In the data rows, the value 50 means zero.
Here are some points, one per row:
Array([47, 73, 28, 35, 28, 34, 55, 35])
Array([67, 64, 36, 27, 34, 35, 42, 37])
Array([54, 37, 59, 60, 58, 68, 41, 56])
Array([61, 67, 33, 30, 29, 35, 47, 31])
Array([32, 52, 47, 77, 51, 49, 68, 35])
Array([59, 40, 53, 50, 51, 62, 36, 51])
Array([66, 28, 69, 47, 69, 69, 31, 72])
Array([63, 27, 73, 48, 71, 64, 34, 75])
Array([51, 44, 52, 56, 51, 59, 46, 46])
Array([27, 64, 38, 46, 45, 36, 60, 56])
Array([48, 56, 46, 53, 42, 44, 54, 37])
Array([39, 54, 60, 58, 62, 38, 77, 52])
Array([62, 31, 65, 54, 63, 73, 34, 66])
Array([41, 58, 48, 54, 49, 39, 66, 39])
Array([32, 68, 33, 44, 37, 35, 59, 51])
Array([47, 56, 46, 51, 47, 41, 58, 37])
Array([71, 61, 40, 22, 33, 36, 35, 39])
Array([43, 49, 51, 69, 51, 55, 56, 41])
Array([57, 69, 32, 32, 29, 34, 51, 31])
Array([38, 52, 49, 72, 53, 52, 63, 43])
Array([50, 71, 26, 33, 26, 34, 54, 34])
Array([52, 38, 55, 60, 56, 64, 46, 52])
Array([46, 42, 54, 65, 54, 62, 50, 48])
Array([63, 29, 66, 52, 64, 73, 32, 67])
Array([41, 46, 51, 71, 55, 57, 57, 43])
Array([55, 70, 30, 34, 29, 34, 50, 33])
Array([42, 46, 69, 56, 72, 40, 81, 65])
Array([62, 29, 73, 48, 71, 58, 38, 74])
Array([24, 57, 45, 84, 51, 43, 79, 33])
Array([62, 65, 35, 31, 32, 35, 47, 34])
Array([22, 60, 42, 50, 51, 34, 61, 67])
Array([36, 68, 31, 39, 32, 32, 58, 43])
Array([59, 31, 62, 56, 60, 71, 37, 63])
Array([14, 58, 49, 55, 62, 35, 65, 76])
Array([64, 30, 71, 48, 69, 65, 33, 73])
Array([72, 34, 58, 39, 52, 72, 22, 59])
Array([66, 28, 69, 51, 67, 72, 31, 70])
Array([43, 70, 27, 38, 31, 34, 55, 38])
Array([56, 34, 62, 60, 61, 71, 41, 61])
Array([64, 37, 57, 44, 51, 67, 27, 56])
Array([50, 54, 45, 51, 46, 49, 49, 41])
Array([41, 57, 51, 56, 55, 39, 71, 45])
There is one direction along which these points spread out most. For each point below, how far along it does it lie, from 0 to 99? 50 is the average, and the first point above lies past it.
Array([36, 68, 31, 39, 32, 32, 58, 43]) >> 71
Array([42, 46, 69, 56, 72, 40, 81, 65]) >> 45
Array([66, 28, 69, 47, 69, 69, 31, 72]) >> 24
Array([72, 34, 58, 39, 52, 72, 22, 59]) >> 32
Array([41, 46, 51, 71, 55, 57, 57, 43]) >> 48
Array([63, 27, 73, 48, 71, 64, 34, 75]) >> 24
Array([62, 65, 35, 31, 32, 35, 47, 34]) >> 66
Array([24, 57, 45, 84, 51, 43, 79, 33]) >> 62
Array([43, 70, 27, 38, 31, 34, 55, 38]) >> 72
Array([62, 31, 65, 54, 63, 73, 34, 66]) >> 28
Array([50, 71, 26, 33, 26, 34, 54, 34]) >> 73
Array([38, 52, 49, 72, 53, 52, 63, 43]) >> 52
Array([67, 64, 36, 27, 34, 35, 42, 37]) >> 64
Array([22, 60, 42, 50, 51, 34, 61, 67]) >> 59
Array([71, 61, 40, 22, 33, 36, 35, 39]) >> 61
Array([55, 70, 30, 34, 29, 34, 50, 33]) >> 70
Array([61, 67, 33, 30, 29, 35, 47, 31]) >> 68
Array([59, 31, 62, 56, 60, 71, 37, 63]) >> 30
Array([56, 34, 62, 60, 61, 71, 41, 61]) >> 32
